Read these off the matrix that follows. Counting starts at 0.
1) Which number is the entry just left of 108?
2) Which number is the bottom-left entry?
3) Which number is the entry in the top-right corner?
4) Which number is the entry in row 0 and column 1?
5) Which number is the entry at row 2, column 0?
6) Which number is the entry directly below 152?
7) Which number is the entry just left of 140?
8) Which number is the entry in the top-left corner?
[[155 101 141 106 111 115 116 122 117 107 146 123 140 121 108 151]
 [120 137 112 147 157 104 123 104 138 143 104 105 122 122 117 137]
 [128 152 157 100 112 124 147 105 138 116 130 127 123 121 153 137]
 [128 142 151 148 143 131 137 148 128 103 109 106 107 101 116 127]]
1) 121
2) 128
3) 151
4) 101
5) 128
6) 142
7) 123
8) 155

Read these off the grid that follows.
1) Give the entry in the top-left corner.
2) Give the entry in the bottom-left corner.
3) Give the entry just right of the smallest entry.
4) Give the top entry of the column that holds the smallest entry.
5) Give the entry just left of the smallest entry.
6) Give the entry directly below the smallest entry.
7) Give the largest entry in the first row.
8) Give the 3rd entry on the diagonal from the top-right corner.
[[133 127 131 129 115 132 129 127 117 128 125 131 117 117 148]
 [128 129 133 128 143 123 129 133 143 128 133 130 143 123 145]
 [128 129 124 130 125 129 128 127 132 125 127 119 132 123 147]
 [130 134 131 132 144 119 128 133 157 125 137 129 157 134 144]
 [133 135 132 134 139 123 129 134 156 124 139 121 156 128 143]
 [130 131 132 129 128 128 128 128 134 129 127 134 134 139 147]]
1) 133
2) 130
3) 132
4) 115
5) 129
6) 143
7) 148
8) 132

Questions about the row below.
1) Find the second entry from the left.
2) Find the third-last entry.
3) Find the first entry from the left.
4) Find the centre entry.
array([129, 137, 125, 119, 152, 133, 136])
1) 137
2) 152
3) 129
4) 119

Questions about the table below.
1) Report the entry just right of 148.
2) Report the entry just right of the smallest entry.
[[135, 130, 132, 110, 117, 146], [143, 125, 132, 134, 138, 139], [149, 136, 138, 135, 134, 136], [143, 125, 132, 136, 140, 139], [149, 134, 138, 135, 134, 137], [148, 136, 137, 135, 133, 136]]
1) 136
2) 117

Read these off the grid that follows.
1) Which number is the entry just left of 120?
2) Which number is the top entry of the column that holds the largest entry?
3) Which number is the last entry, reading row by row?
4) Which number is the smallest entry in the last column?
5) Which number is the entry in the top-left corner?
6) Which number is the entry in the top-right corner?
7) Which number is the entry just right of the centre entry?
8) Which number is the entry directly below the smallest entry?
[[107 148 158 115 156]
 [110 145 150 120 150]
 [108 146 156 117 153]
 [123 138 144 119 146]
 [110 144 150 119 150]
 [108 147 154 117 153]
 [119 137 149 119 148]]
1) 150
2) 158
3) 148
4) 146
5) 107
6) 156
7) 119
8) 110
